In the data rows, zero lies at 4.5, halfway between 4 and 5.
Some points, each followed by its number:
[4 5 5 3 5 2 1 6 4 3 6 2 3 4 3] 0
[2 5 2 5 4 4 1 4 6 5 3 1 5 6 6] 1
[3 6 4 7 4 5 2 3 5 4 2 5 2 6 4] 2
[6 4 6 3 6 5 8 5 6 5 4 4 6 4 5] 3
[6 5 4 3 7 4 3 5 3 4 3 4 1 5 4] 4
[1 5 2 3 7 2 1 7 2 6 3 3 1 4 4] 5
[3 4 3 5 2 5 3 6 7 4 8 2 6 4 2] 6
[8 4 7 3 4 4 5 5 4 3 6 3 3 4 5] 7
[6 2 4 3 6 2 4 5 6 7 6 1 7 3 3] 8
[6 3 4 2 6 4 3 4 2 3 6 7 1 4 4] 9
[4 4 4 1 7 6 7 7 3 4 3 7 3 4 4] 10
[4 3 4 3 5 5 6 6 5 4 3 5 6 4 7] 11
[4 3 2 5 3 8 3 1 9 4 5 1 5 6 7] 12
[3 5 5 5 5 0 1 8 3 8 8 2 7 3 1] 13
[6 4 5 7 5 3 3 4 6 6 4 2 4 5 6] 14
[5 4 2 0 5 7 6 4 4 1 4 8 1 4 3] 15
[3 5 7 5 4 4 5 5 3 4 5 7 3 4 7] 16
[4 5 5 2 3 3 2 6 2 2 4 8 0 2 7] 17
[7 4 5 4 4 6 3 4 7 6 8 2 3 6 1] 18
[6 4 5 4 7 3 5 4 3 5 6 4 6 3 4] 19
[4 3 2 3 6 8 4 3 5 7 4 4 5 8 2] 20
[3 5 2 3 4 5 1 5 6 5 3 1 4 5 4] 21
[4 3 2 3 5 4 6 6 6 6 4 2 6 3 1] 22
[7 3 6 1 4 5 5 6 3 3 6 3 3 4 5] 23
[5 5 4 3 6 6 8 5 4 6 1 6 6 6 5] 24
[4 4 5 7 5 2 3 6 5 9 6 0 7 4 1] 25
[4 5 5 6 2 5 4 4 6 5 8 4 5 3 5] 26
[3 3 4 4 7 2 3 7 4 7 2 4 5 3 6] 27
[6 6 7 7 5 5 7 5 5 4 6 5 8 5 4] 28
[3 2 2 3 6 5 2 4 6 6 3 4 5 5 6] 29
[3 5 3 4 3 0 3 7 5 4 4 2 6 1 4] 30
[7 4 7 5 3 6 3 1 2 2 7 8 1 6 6] 31
[7 2 5 4 6 6 6 3 4 3 4 7 5 5 5] 32
[3 7 2 5 2 7 5 3 6 3 4 5 4 6 2] 33
[2 6 4 5 4 2 5 8 5 4 3 3 5 2 4] 34
[5 5 6 5 3 6 6 3 4 5 5 6 3 5 5] 35
[4 4 4 2 6 6 3 3 2 6 4 3 3 4 9] 36
[5 5 3 5 8 3 4 4 4 7 4 3 5 5 2] 37
[6 5 4 2 4 5 4 3 4 3 4 6 2 6 6] 38
[3 3 3 5 4 5 5 5 4 1 3 6 5 2 6] 39
[5 2 4 2 5 7 5 1 4 3 6 6 4 4 9] 40
[1 6 4 6 4 1 4 8 5 5 2 3 6 2 4] 41
[3 5 5 9 5 4 6 5 3 7 5 6 8 4 5] 42
[3 5 4 5 5 0 1 8 3 9 8 1 7 3 1] 43
[5 9 4 6 4 5 7 3 6 7 4 5 7 7 5] 44
[7 7 8 7 4 3 8 4 3 3 7 8 7 5 3] 45
[1 9 3 8 1 3 1 5 6 4 5 3 3 6 2] 46
[3 4 5 6 6 2 4 6 2 6 6 4 5 2 6] 47
[4 5 5 5 4 4 7 6 5 4 3 4 8 3 5] 48
[4 2 4 5 5 6 4 4 3 7 4 3 4 5 5] 49
[6 5 4 6 7 5 5 5 4 8 4 3 5 7 2] 50
[7 3 8 5 5 8 7 4 4 4 5 7 4 6 7] 51
[5 5 6 6 3 6 8 4 5 4 5 5 7 4 3] 52
[3 4 4 4 4 5 6 6 4 5 5 7 7 3 6] 53
[6 7 5 7 3 5 5 3 6 4 6 3 5 7 2] 54
[4 7 5 3 3 4 6 7 3 2 6 8 3 3 3] 55
[7 3 3 1 8 7 5 3 4 6 3 6 5 6 5] 56
[7 3 7 6 6 4 4 4 2 6 8 6 5 5 4] 57
[5 6 5 8 2 3 5 4 5 6 6 4 9 3 3] 58
[6 6 7 6 4 4 5 4 4 3 5 3 3 4 5] 59
[2 5 3 3 4 3 6 7 4 3 4 5 5 3 5] 60
[4 3 4 3 5 5 2 4 5 6 3 3 4 5 8] 61
[4 4 6 3 4 4 3 3 2 3 6 7 2 3 6] 62
[5 4 7 7 6 1 6 8 4 8 9 3 9 3 0] 63
[6 7 6 9 2 5 3 2 5 8 8 0 5 7 1] 64
[5 4 5 4 4 6 5 3 4 2 4 6 1 6 6] 65
[3 3 3 6 6 4 1 5 5 7 5 1 5 4 5] 66
[4 6 2 4 4 5 2 4 8 8 3 0 6 8 4] 67
[4 3 4 1 5 3 3 4 2 1 2 6 3 3 9] 68
[5 5 5 6 7 5 4 5 5 7 3 3 5 7 2] 69
[5 3 3 4 7 4 3 4 4 4 3 3 4 4 5] 70
[3 3 3 3 2 4 2 4 6 2 6 2 3 3 4] 71
[4 5 3 3 5 6 4 5 4 4 3 5 4 6 2] 72
[5 2 3 0 5 8 6 1 4 4 6 6 2 5 9] 73
[5 4 6 5 6 6 8 5 4 5 4 8 7 5 2] 74
[5 4 5 6 3 3 2 4 5 1 5 5 2 3 6] 75
[3 5 5 5 5 5 4 4 6 5 4 3 4 5 5] 76
[2 4 2 1 1 9 5 4 5 4 5 5 2 5 5] 77
[6 5 6 5 4 6 6 3 6 4 7 5 5 5 5] 78
[5 3 5 5 5 5 3 3 3 6 3 2 3 4 6] 79
[4 5 4 7 6 2 1 4 6 9 3 1 7 6 5] 80
[4 3 6 4 4 5 5 5 2 4 5 8 4 3 5] 81
[5 4 5 3 3 6 6 3 6 6 6 4 5 4 6] 82
[4 3 5 3 3 4 6 7 4 3 6 4 6 0 6] 83
[4 1 1 4 8 6 2 3 4 6 3 4 3 6 4] 84
[5 2 4 0 6 5 4 4 3 9 7 4 3 6 4] 85
[5 6 6 3 6 3 4 6 2 1 3 7 1 3 8] 86
[4 5 5 8 4 7 7 2 4 4 3 7 7 6 5] 87
[2 3 5 6 6 0 2 9 3 6 4 2 5 2 5] 88
[5 6 6 6 3 3 3 5 4 3 5 6 3 4 5] 89
[3 4 3 3 3 7 5 3 5 3 2 6 3 5 8] 90
[2 5 3 5 2 5 3 5 7 3 7 2 5 4 2] 91
[4 2 3 0 4 7 6 5 5 1 3 4 4 3 8] 92
[3 5 4 5 4 2 2 6 4 5 6 4 5 5 3] 93
[5 3 7 6 4 2 4 6 1 5 7 5 4 3 5] 94
[6 3 5 4 6 2 5 6 5 4 5 3 6 3 5] 95
[6 4 6 2 5 6 9 7 4 2 3 9 7 2 3] 96
[3 7 3 6 6 3 0 4 4 9 4 0 5 7 4] 97
[3 2 4 2 5 5 3 5 4 6 4 4 4 4 6] 98
[4 1 1 4 8 5 1 3 3 7 3 4 3 6 5] 99
[4 3 5 6 6 4 4 4 3 5 4 5 5 4 7] 100
[4 3 5 4 2 7 4 2 4 3 5 8 4 3 7] 101
[5 6 6 5 2 6 4 4 3 3 8 7 5 4 6] 102
[4 5 3 4 4 7 4 2 7 5 4 3 5 6 6] 103
[6 3 7 3 4 7 8 5 5 3 4 7 6 4 4] 104
[6 6 5 7 8 2 4 4 4 6 2 5 6 7 5] 105
[6 5 6 5 4 2 3 5 3 7 8 3 7 3 5] 106
[5 4 5 3 4 5 5 5 6 5 4 2 7 3 7] 107
[5 6 7 5 5 2 6 6 3 3 2 7 4 4 7] 108
[5 2 3 3 8 5 6 4 3 5 2 7 3 5 5] 109
[5 4 4 2 5 6 6 5 4 5 5 7 5 4 7] 110
[4 7 5 6 5 1 0 5 4 7 4 4 3 6 5] 111
[3 5 3 6 4 6 3 3 6 4 5 3 2 6 2] 112
[7 3 4 5 4 9 5 0 6 5 6 5 5 6 3] 113
[9 4 6 3 4 8 8 1 4 2 5 9 4 6 5] 114
[2 4 4 3 6 2 0 4 2 6 1 5 2 3 9] 115
[1 5 3 5 4 2 1 4 4 5 5 3 3 2 6] 116
[3 4 3 7 7 6 5 2 3 4 4 7 5 4 4] 117
[4 4 5 5 4 4 6 4 5 6 4 6 7 5 6] 118
[3 5 4 4 7 3 3 6 2 3 3 6 2 4 6] 119
[5 3 4 6 4 5 3 3 5 6 7 4 6 4 3] 120
[7 1 6 2 5 7 4 3 3 4 7 5 3 3 6] 121
[7 4 6 6 5 4 7 5 5 6 7 4 9 5 3] 122
[7 3 5 5 4 6 4 4 6 5 8 2 3 6 0] 123
[4 5 6 4 4 2 4 7 4 3 4 6 5 3 7] 124
[4 5 5 6 5 2 3 5 5 9 5 0 7 4 2] 125
[4 5 4 5 3 7 4 2 5 5 6 5 2 6 4] 126
[3 5 3 2 4 4 5 6 5 2 2 5 3 4 4] 127
[2 3 3 2 2 9 5 4 5 4 5 4 2 5 5] 128
[3 6 5 8 1 0 6 9 6 4 9 3 9 1 0] 129
[7 3 4 5 4 7 3 4 6 6 7 2 3 6 0] 130
[3 0 2 4 8 6 1 3 3 6 3 5 3 6 5] 131
[8 3 4 0 8 7 7 3 4 6 3 6 4 6 5] 132
[4 8 6 8 4 2 3 5 4 5 4 5 5 6 2] 133
[4 6 3 7 6 5 2 3 6 6 0 3 3 9 5] 134
[1 6 1 4 5 3 5 7 5 7 2 3 8 4 4] 135
[6 5 5 3 2 8 8 2 5 0 5 7 4 4 5] 136
[4 1 2 4 7 6 2 3 3 6 3 4 4 6 5] 137
[9 6 9 2 2 6 5 4 3 0 6 9 0 5 7] 138
[3 7 6 6 4 1 2 5 4 7 6 2 5 5 3] 139
[2 9 4 8 1 3 1 4 6 4 4 2 4 6 2] 140
[6 3 6 2 5 4 7 7 4 4 4 7 5 4 5] 141
[2 5 4 6 6 2 1 6 2 7 5 4 5 4 5] 142
[0 6 3 6 2 3 3 6 6 3 3 3 5 3 5] 143
[4 3 2 1 4 7 4 2 5 4 4 3 2 5 7] 144
[4 5 2 1 5 4 4 5 4 5 3 4 5 3 5] 145
[5 5 5 6 4 4 4 4 5 5 6 4 5 5 4] 146
[4 6 4 5 5 5 4 3 5 3 1 6 1 6 6] 147
[4 6 5 7 4 4 4 3 5 4 4 5 6 3 4] 148
[8 1 7 4 7 7 9 4 5 3 4 7 6 4 5] 149
[3 5 4 4 6 1 2 7 3 4 2 5 2 4 6] 150
[4 3 5 3 5 7 5 5 4 4 6 3 3 5 6] 151
[7 5 7 8 6 5 5 3 4 4 4 5 3 5 3] 152
[5 5 5 2 5 6 7 6 4 3 4 5 4 4 3] 153
[7 5 4 4 7 6 5 4 6 6 0 2 5 9 4] 154
[6 4 6 3 6 6 9 7 4 2 3 9 7 3 3] 155
[6 5 4 3 6 3 2 6 3 6 4 2 2 5 4] 156
[6 6 6 4 4 3 3 4 4 5 8 5 6 4 5] 157
[3 2 3 3 7 2 3 5 3 8 4 4 4 4 6] 158
[7 4 7 5 2 6 8 4 7 3 5 5 7 4 4] 159
[9 5 8 5 4 5 7 2 3 0 5 9 3 5 7] 160
[1 5 2 7 5 4 3 6 5 7 3 2 6 5 2] 161
[5 5 6 7 4 6 2 1 4 7 5 6 3 7 6] 162
[5 6 5 6 5 3 3 5 5 9 8 2 7 6 2] 163
[1 6 3 4 4 1 2 7 4 7 5 4 4 4 3] 164
[3 6 4 7 2 7 5 2 5 3 5 8 4 7 4] 165
[5 5 5 7 6 2 2 6 3 7 6 2 4 4 5] 166
[1 6 3 5 4 2 4 8 5 5 3 3 5 1 3] 167
[3 7 4 6 3 4 5 4 6 8 5 2 7 6 2] 168
[4 6 5 6 3 2 2 6 4 3 5 5 3 4 4] 169
[4 5 3 7 5 3 1 3 5 6 6 1 6 5 4] 170
[4 6 5 5 3 5 9 4 5 2 4 8 8 3 5] 171
[3 8 4 9 3 4 4 5 6 9 6 0 8 6 0] 172
[8 4 7 9 6 5 5 3 4 5 4 5 4 5 4] 173
[9 4 6 1 7 6 6 2 3 3 4 8 3 6 6] 174
[4 4 7 9 6 2 3 5 3 6 4 3 4 4 5] 175
[5 7 6 5 2 5 7 5 5 0 4 9 2 5 4] 176
[5 3 3 4 8 5 5 4 3 5 3 6 4 4 5] 177
[6 3 5 4 5 3 6 6 6 4 5 3 6 3 4] 178
[3 1 3 4 8 6 2 3 3 5 3 6 3 6 5] 179
[6 4 6 2 5 3 4 7 4 4 5 3 4 3 3] 180
[7 4 4 5 7 3 7 6 4 6 4 3 6 4 4] 181
[6 5 3 5 6 3 4 4 5 6 4 3 6 7 3] 182
[7 3 5 3 4 7 6 3 6 2 5 5 4 5 3] 183
[5 5 5 6 4 7 4 3 6 4 5 2 4 6 3] 184
[4 7 6 6 1 4 5 5 6 3 6 3 5 4 4] 185
[3 8 4 6 3 5 2 3 5 3 0 4 0 8 8] 186
[5 4 6 4 3 5 5 4 3 1 5 9 1 3 7] 187
[5 4 5 4 4 6 5 3 5 8 5 3 4 4 4] 188
[5 4 5 2 6 6 7 4 3 5 5 7 5 4 7] 189
[4 4 6 5 5 2 3 7 3 3 4 5 4 3 7] 190
[4 7 8 7 3 3 8 7 5 3 3 8 7 5 4] 191
[3 4 3 1 5 3 5 6 3 2 3 7 1 2 7] 192
[7 3 5 2 6 5 5 4 4 5 4 4 3 6 3] 193
[4 6 4 4 4 6 5 5 6 2 3 8 4 6 3] 194
[5 6 6 9 4 7 6 1 4 5 4 7 7 7 4] 195
[3 4 1 3 5 3 0 4 4 6 3 3 4 5 7] 196
[5 5 6 6 3 2 1 4 5 2 5 5 3 3 6] 197
[5 3 6 0 5 8 8 4 4 0 2 9 0 6 8] 198
[2 8 4 8 1 1 2 5 5 2 3 4 4 4 6] 199
[5 5 4 4 5 6 5 3 5 7 5 3 7 5 7] 200
[1 4 1 4 4 6 4 4 7 3 1 4 4 4 4] 201
[4 4 6 4 4 3 4 8 4 2 4 6 4 3 6] 202
[5 3 6 5 4 4 6 6 6 7 6 4 8 3 4] 203
[5 1 2 2 7 3 2 5 4 5 3 4 3 3 6] 204
[8 4 7 4 5 5 7 7 7 6 4 2 6 6 0] 205
[4 6 4 4 2 3 5 6 6 4 5 2 6 5 2] 206
[3 4 5 3 4 6 8 7 3 1 3 9 3 2 6] 207
[3 5 6 5 5 2 4 8 3 3 4 6 4 2 6] 208
[3 7 3 7 2 4 4 3 7 4 4 4 6 4 6] 209
[7 5 5 5 6 4 8 5 4 2 4 6 5 4 2] 210
[1 6 3 6 4 2 4 8 4 4 3 3 6 1 4] 211
[3 5 4 6 6 4 2 6 4 7 3 4 3 5 4] 212
[4 4 5 7 4 4 4 5 5 4 5 5 6 4 4] 213
[5 3 5 7 2 9 8 2 7 0 3 8 5 5 5] 214
[5 4 5 4 4 5 5 4 5 5 6 4 5 4 4] 215
[4 6 7 5 4 4 4 5 3 4 4 7 4 5 8] 216
[5 5 4 6 5 2 4 6 5 9 5 1 7 5 1] 217
[6 8 8 9 2 5 5 3 4 3 6 9 4 6 5] 218
[1 5 2 3 4 3 5 8 5 6 4 3 8 3 2] 219
[8 4 8 6 4 4 9 6 4 5 9 5 9 2 2] 220
[5 6 6 6 3 3 3 4 4 2 5 5 2 4 6] 221
[2 4 2 4 3 3 4 6 7 4 5 2 5 3 1] 222
[4 4 4 5 6 4 3 5 5 7 5 2 3 6 3] 223
[4 3 3 3 8 6 4 4 4 9 3 4 4 4 7] 224
Which three points above are nearest to each new point? Their numbers follow each, smallest number first.
[5 4 4 3 5 6 4 4 5 4 5 2 2 4 5] 76 151 215
[5 8 8 5 3 7 7 4 4 1 4 9 3 7 6] 160 176 218
[4 2 5 6 7 4 4 4 4 5 4 5 4 4 7] 70 100 177
[8 4 5 0 7 6 7 2 4 3 4 8 3 7 6] 114 132 174
[6 4 6 5 4 6 6 3 5 4 6 6 5 6 4] 35 78 215
[2 8 3 7 3 4 4 4 6 8 5 3 7 6 2] 161 168 172
[8 8 9 9 5 4 9 5 1 2 6 9 7 5 4] 28 45 218
[3 7 3 7 4 4 3 4 5 9 6 0 8 6 0] 168 172 217
[4 4 3 4 6 6 5 4 4 5 2 6 3 6 2] 72 109 177
[6 4 5 5 4 6 6 3 5 4 6 5 5 6 4] 35 78 215
[5 5 5 5 3 8 8 4 5 0 5 9 5 4 5] 136 171 214
[6 2 7 7 4 2 3 4 3 5 7 4 4 3 6] 57 94 175
[7 7 8 7 4 2 7 5 3 3 7 8 7 4 3] 28 45 191
[4 4 5 7 5 4 4 4 5 4 6 5 7 4 4] 146 148 213
[5 4 5 3 3 6 6 4 3 1 4 8 1 4 8] 38 65 187
[2 7 3 8 2 0 1 4 5 3 3 4 5 4 5] 143 169 199
[3 4 4 3 3 3 3 7 5 5 5 2 5 2 4] 30 34 222
[4 3 5 4 4 6 4 4 4 4 5 3 2 4 6] 76 79 151
[6 8 8 7 2 4 6 4 4 2 5 9 4 6 5] 45 176 218
[3 3 4 4 5 5 6 5 5 4 4 5 6 4 7] 11 53 118
[4 4 2 2 4 5 2 3 6 2 3 4 2 5 7] 38 90 144
[7 1 5 1 6 8 4 2 3 5 7 5 2 3 6] 40 73 121
[3 4 3 6 4 4 5 5 4 1 4 5 5 2 5] 39 60 213
[5 6 3 5 5 6 7 3 6 6 3 4 7 6 3] 24 44 182
[2 3 3 6 4 4 5 5 4 1 5 6 4 2 4] 39 60 213
[5 6 5 4 3 7 8 4 4 1 5 7 5 5 5] 104 136 171
[4 5 4 4 4 3 6 7 6 5 1 3 7 5 5] 11 34 48
[5 7 4 5 3 6 6 2 6 6 3 4 6 8 5] 44 103 200
[6 5 2 0 3 8 7 3 8 3 4 4 4 6 2] 33 153 183
[4 4 5 4 4 6 5 5 4 4 5 3 2 4 6] 76 151 215
[5 2 4 6 6 5 4 4 4 7 4 3 5 5 4] 49 79 223
[7 3 5 4 6 6 5 3 4 3 3 7 3 6 6] 32 38 65
[2 5 2 3 7 2 1 6 3 7 3 3 2 5 4] 5 156 212
[1 6 3 6 3 5 5 4 6 4 2 6 6 4 6] 143 148 209
[4 7 4 8 7 5 3 2 5 7 1 4 5 8 5] 69 105 134
[4 6 4 8 3 4 4 3 4 4 6 4 5 2 3] 146 148 213
[5 5 5 4 3 7 8 3 5 0 4 8 4 4 4] 136 176 214
[5 4 5 5 6 6 9 6 5 4 3 8 8 5 1] 74 155 210
[6 3 5 2 6 6 7 3 3 6 5 8 5 5 7] 32 110 189
[5 2 2 1 5 7 4 2 5 3 4 4 1 5 7] 38 73 144
[5 5 5 6 3 6 7 4 6 4 4 6 5 4 4] 35 52 78
[8 5 6 0 7 7 6 1 4 3 5 8 3 7 5] 114 132 174
[5 7 7 6 3 5 8 5 5 0 4 9 3 5 3] 176 191 194
[6 5 5 3 2 7 8 4 5 0 5 7 5 4 5] 104 136 183
[5 5 6 6 5 1 3 6 3 7 6 3 5 4 5] 47 106 166
[4 6 4 5 5 2 4 6 6 6 2 2 7 6 5] 80 135 182
[5 3 3 3 5 3 3 6 5 7 7 1 5 4 2] 8 22 223
[8 5 7 3 6 3 6 5 2 1 4 7 1 2 6] 86 108 187
[5 7 5 7 4 5 8 4 7 6 3 4 9 8 3] 28 44 168
[6 3 5 3 5 4 6 6 4 4 5 6 5 3 3] 141 153 178
[8 4 5 4 5 8 7 0 5 2 5 9 3 6 6] 32 114 174
[8 4 6 3 5 8 8 1 5 2 5 9 3 6 7] 51 114 174
[4 6 5 6 6 4 4 5 3 7 3 4 4 6 5] 69 76 212
[7 6 9 6 3 3 8 7 5 6 9 4 8 4 3] 28 122 220
[8 4 6 0 6 6 7 2 4 3 4 9 3 6 5] 114 132 174
[5 4 5 4 3 6 5 4 3 0 4 8 2 3 7] 65 101 187
[3 6 2 6 5 3 0 4 4 9 5 0 5 6 4] 80 97 170
[8 3 7 9 6 5 4 3 4 5 5 5 4 5 5] 57 152 173
[4 5 4 4 6 6 7 5 4 4 3 5 6 4 3] 24 72 153
[3 5 3 6 6 3 0 4 4 9 4 0 4 7 4] 66 80 97
[3 3 3 5 7 4 2 4 4 8 5 0 6 5 6] 66 80 170
[3 7 5 5 4 2 2 6 4 6 4 1 4 4 5] 111 139 166
[6 5 7 5 5 4 5 3 3 4 6 4 3 4 5] 7 35 59
[5 4 8 3 3 3 7 7 3 1 6 5 4 0 7] 83 124 202
[4 4 5 4 4 5 4 6 4 3 6 3 3 5 6] 76 151 215
[7 4 6 3 3 4 7 7 4 4 6 7 4 2 3] 55 141 153
[3 3 3 1 4 3 4 7 3 2 4 4 0 1 5] 17 127 192
[5 2 6 3 4 4 6 6 4 3 6 4 6 1 6] 83 95 178
[7 6 7 5 5 4 6 6 2 6 8 6 5 4 2] 19 57 157
[4 2 2 4 2 8 3 0 9 4 3 1 5 6 6] 12 103 144
[6 7 7 8 1 5 6 4 5 2 8 5 6 4 3] 28 52 185
[5 5 5 4 3 6 8 4 5 0 5 8 5 4 5] 136 171 176
[4 6 5 7 4 4 5 3 5 4 5 4 5 3 4] 146 148 213
[3 4 3 5 3 5 5 3 5 1 4 6 4 2 4] 39 127 148
[4 4 5 6 6 6 7 5 4 6 4 7 7 5 2] 52 74 118
[4 6 7 5 4 4 4 5 2 4 4 7 4 5 7] 16 108 216
[3 7 3 5 2 7 5 3 6 2 4 6 4 6 3] 33 165 194
[4 7 4 8 6 5 3 2 5 7 2 4 5 9 5] 69 105 134
[5 2 1 4 3 8 3 0 8 4 4 2 5 5 7] 12 103 144
[5 7 5 5 5 2 2 6 4 7 3 3 5 5 5] 111 166 212
[4 7 3 3 3 4 4 6 6 2 2 4 3 5 2] 72 127 194
[6 2 3 2 6 3 5 5 5 6 5 1 5 4 3] 8 22 178
[6 6 4 2 6 3 3 4 4 3 4 5 2 6 2] 4 72 193
[3 6 3 6 6 3 0 4 5 9 4 0 5 7 4] 80 97 170
[4 6 4 7 4 2 0 3 6 6 6 1 5 6 2] 97 139 170
[3 6 4 6 4 4 4 7 5 4 3 3 4 3 4] 34 167 211
[6 3 5 0 6 4 7 8 4 7 6 6 7 4 1] 141 153 180
[4 5 6 5 4 5 6 3 4 5 5 7 6 5 6] 35 78 118
[9 6 7 3 6 5 6 4 2 2 4 7 2 5 4] 160 174 210
[4 4 5 4 3 5 6 4 7 4 4 3 6 4 7] 11 82 107
[7 5 2 0 3 8 7 3 8 3 4 4 4 7 2] 33 72 183
[3 4 4 7 3 4 4 4 5 1 3 6 5 2 4] 39 148 213
[5 5 6 5 4 5 7 3 5 4 4 7 6 5 6] 35 78 118
[4 3 4 4 5 5 7 5 5 5 3 5 7 4 6] 11 48 118
[6 3 5 4 4 5 5 4 5 5 7 3 6 4 3] 120 146 215
[6 1 6 2 6 7 4 3 3 4 7 5 3 4 6] 40 121 151
[5 7 7 5 2 5 7 6 5 0 3 9 2 5 3] 55 176 194
[3 3 3 4 2 6 3 4 6 3 6 2 2 3 4] 71 91 112
[4 6 4 8 7 5 3 2 5 6 0 4 4 9 5] 2 105 134
[1 4 3 6 4 4 5 4 4 1 3 5 5 2 4] 39 60 143
[8 2 6 5 7 6 9 4 4 2 3 8 5 4 5] 32 104 149
[3 8 3 7 3 4 4 4 6 8 5 3 7 7 2] 163 168 172
[5 7 7 6 3 5 8 6 4 0 4 9 3 5 4] 55 176 191
[6 6 3 2 7 3 3 4 5 4 3 4 2 7 3] 4 156 193
[3 7 3 6 3 6 5 3 6 3 4 5 5 6 2] 33 112 165
[5 6 5 6 3 5 8 5 5 3 4 8 7 4 5] 52 171 191
[8 2 6 4 8 3 5 3 2 6 6 5 6 2 8] 19 57 100
[5 7 7 6 3 5 6 5 5 0 4 9 3 5 3] 55 176 194
[3 5 2 3 3 7 5 2 7 4 5 4 4 5 7] 90 103 144
[4 4 2 1 4 7 4 2 5 3 3 3 1 6 7] 38 90 144
[4 2 3 3 8 4 4 5 3 5 3 6 4 4 5] 70 109 177
[8 3 9 8 3 4 9 6 4 4 9 6 9 2 1] 45 122 220
[3 4 3 3 5 5 5 5 4 3 2 6 4 5 5] 11 72 127
[8 4 6 3 5 8 7 1 4 1 5 9 3 5 7] 114 160 174
[6 7 7 8 2 5 4 3 6 7 8 0 5 7 2] 54 64 163
[2 8 3 6 3 1 2 5 4 4 5 2 3 2 7] 116 143 199
[2 6 4 4 5 2 2 7 4 8 5 4 4 4 3] 93 142 164
[3 6 4 7 3 1 2 4 5 3 3 5 5 4 6] 169 197 199
[5 6 5 5 4 2 6 6 7 4 3 3 8 6 5] 48 178 206
[7 4 5 3 4 6 3 3 6 5 7 0 4 6 3] 18 123 130
[3 3 3 1 6 2 3 4 3 1 1 6 2 3 9] 68 119 192
[5 8 5 5 4 6 7 4 6 7 3 4 7 8 4] 24 44 168
